Each path below is one point turned by a fixed rotation once a step. After each direction that follows a path, write how fast that rotation turns it, in deg/step (0 if it stays still).
Each turn is a multiple of 5 degrees from 10 to 175, or 0.
Each row of a path follows its step; steps can be skipped.
Path 1:
step 2: -8 -10 3 12 36 10 -7 23 1 -7 2 -12 12 -23 -6 -5 -10 11 11 -14 -2 27 -9 8 16 5 -8 -2 -7 8 -3 10 -9 8 32 -7 -7 35 2 5 -1 7 -2 22 -18 -6 1 10 19 13 -19 -6 -4 0 2 20 7 6 17 -20 -2 3 30 -3 -10 31 15 2 2 -19 -20 -1 6 2 -1 4 -14 2 -3
step 4: -6 14 11 22 -1 22 10 4 13 -8 -4 11 -4 10 -28 2 3 -13 18 2 -7 -6 16 6 -21 -15 3 -8 9 -2 6 2 13 -15 2 12 -8 0 -1 -9 -9 14 -10 -6 -1 -2 -8 21 4 3 -27 -1 -17 4 23 12 14 -5 -4 -33 28 -11 -7 7 -34 6 -3 -18 12 -29 -18 2 16 19 22 -6 4 7 -4
step 5: 12 28 -17 16 8 -14 6 12 3 -5 5 -4 -6 -15 -5 -8 -1 5 12 -2 10 -11 -4 20 13 -3 -25 -8 23 0 21 -10 -9 23 1 -7 -8 4 -25 -5 -3 5 7 8 0 9 6 10 20 5 14 -4 12 -7 -3 30 -12 21 7 -6 5 30 32 3 18 7 9 -3 9 -27 15 -15 21 19 6 -2 -19 -7 -4
step 6: -19 3 28 29 28 22 -19 11 2 -23 6 1 -1 1 -7 -10 -2 -18 -1 17 -8 17 -22 8 -8 -23 4 13 16 10 -15 -7 0 6 0 -3 18 2 27 18 20 -12 -4 12 -17 13 14 2 -6 3 -14 5 6 -18 6 0 -10 11 16 -8 4 5 21 5 -28 12 -1 -10 8 1 -5 -18 0 -3 -9 -6 7 -30 -8
step 8: 7 9 10 -8 -6 18 13 8 8 -7 -19 18 1 3 -28 -9 6 2 7 20 -1 14 8 -17 13 -10 -28 13 11 -6 23 -11 -5 24 -4 19 -3 4 0 -12 -5 6 6 40 -12 3 1 6 0 -4 -20 -20 20 -4 -10 7 4 -1 -7 -14 18 0 17 26 -11 8 -10 -4 20 -24 13 -12 24 -15 19 -3 -4 -2 -4
step 9: -24 12 -16 36 -1 4 -17 -6 -2 -6 23 25 -1 1 6 -9 1 -4 7 -19 -5 1 6 10 7 -17 7 7 24 10 -5 -18 -22 13 26 0 -5 9 -5 3 16 -37 -7 5 9 14 9 -6 21 0 -6 -2 5 9 3 15 0 -12 14 -14 11 9 29 -19 6 -11 -12 -1 9 11 20 -8 7 5 5 16 -14 -28 0
step 12: 1 4 1 20 -10 25 2 3 8 13 -23 25 -2 14 -22 -24 5 4 18 -5 15 32 8 -2 23 3 -15 -20 11 -4 7 -3 8 -1 12 -7 1 8 8 30 27 -4 6 10 18 3 5 1 -4 4 -2 22 34 12 3 3 7 13 13 -17 16 12 16 -10 -11 -6 -6 -8 14 1 10 23 13 -5 15 -1 -12 -13 3
step 20: -12 9 2 -2 23 1 3 4 8 4 20 12 -25 1 -23 -22 20 -15 11 -3 -10 4 -8 33 1 10 -9 11 -17 14 -6 -25 19 1 -2 -5 -14 -3 15 3 -10 -3 -6 25 3 16 10 -16 3 3 -23 0 -6 7 -12 1 -16 -5 -27 -24 29 -4 26 -8 -9 -3 5 -5 10 -26 -7 14 -5 5 25 -3 1 0 -8
Directions:
-1 -1 5 -3 -1 2 2 1 2 -2 1 6 3 4 0 -4 -6 -1 -2 -1 -6 0 -2 -5 0 -2 -2 3 -4 2 2 6 1 1 1 3 1 -2 0 4 -6 -1 2 4 -3 -5 0 5 0 -1 0 9 1 5 6 -1 -1 1 3 2 -2 -2 4 0 -3 2 0 2 -1 -2 -6 -3 1 3 1 2 -1 0 3
175
-2 -1 -1 -3 -3 0 -2 0 -5 0 1 2 -3 -2 -1 8 5 -3 0 -1 4 4 1 -1 3 1 3 1 2 4 -2 -2 -3 1 0 -1 -1 5 -3 -2 -9 2 2 6 0 0 -2 -2 0 0 -6 -3 1 5 0 -3 1 -4 -2 -3 4 -5 4 -2 -1 1 -2 4 -5 4 -2 -4 0 2 0 7 0 0 1
60
-1 2 -4 -1 2 0 2 0 2 2 -1 0 -8 1 2 -4 2 3 2 3 2 -2 1 4 3 -6 2 -1 0 1 -1 1 -5 -5 3 -6 2 -3 -1 3 -3 -2 0 3 0 3 1 -5 -4 2 0 0 6 -1 2 -3 -2 4 -5 1 -2 -3 -3 2 -1 1 0 3 2 -7 -1 -2 -4 -1 5 1 1 1 9
175
-5 -2 -5 -4 3 -2 -1 -7 3 -3 0 8 -1 -3 1 0 1 -1 4 3 2 0 -4 6 -2 0 -2 -1 -4 -5 3 -1 -3 2 5 4 -2 -1 1 6 -1 3 3 1 0 3 3 -2 -2 -1 1 -4 0 1 -2 -1 1 0 3 -2 -2 2 3 -3 2 1 0 -5 -2 3 -7 0 2 1 -4 -3 -5 -3 1
100
-5 -2 1 -2 -1 1 3 2 -6 2 -4 2 2 -7 1 -3 2 0 -1 -1 1 0 2 -1 -6 -1 0 -1 -2 -1 4 0 -3 0 0 -3 0 2 -2 -6 6 -5 -4 -2 -3 1 -1 1 2 7 0 -3 -4 3 4 1 -7 1 5 -3 -1 -6 -2 3 2 2 -1 -4 1 0 -5 -3 0 1 -1 4 1 -2 4
170
-5 -4 7 -5 0 6 0 2 3 -1 -1 -5 5 0 0 3 3 -2 2 4 1 2 4 0 -2 -2 -4 -4 1 1 -2 -2 -3 -3 3 -3 0 0 2 2 -4 3 1 0 -1 0 -4 3 -1 -2 0 -2 5 -2 1 -6 5 2 5 -2 -4 -4 1 4 1 -1 4 -3 4 0 1 1 3 -2 4 -1 3 -4 -5
170
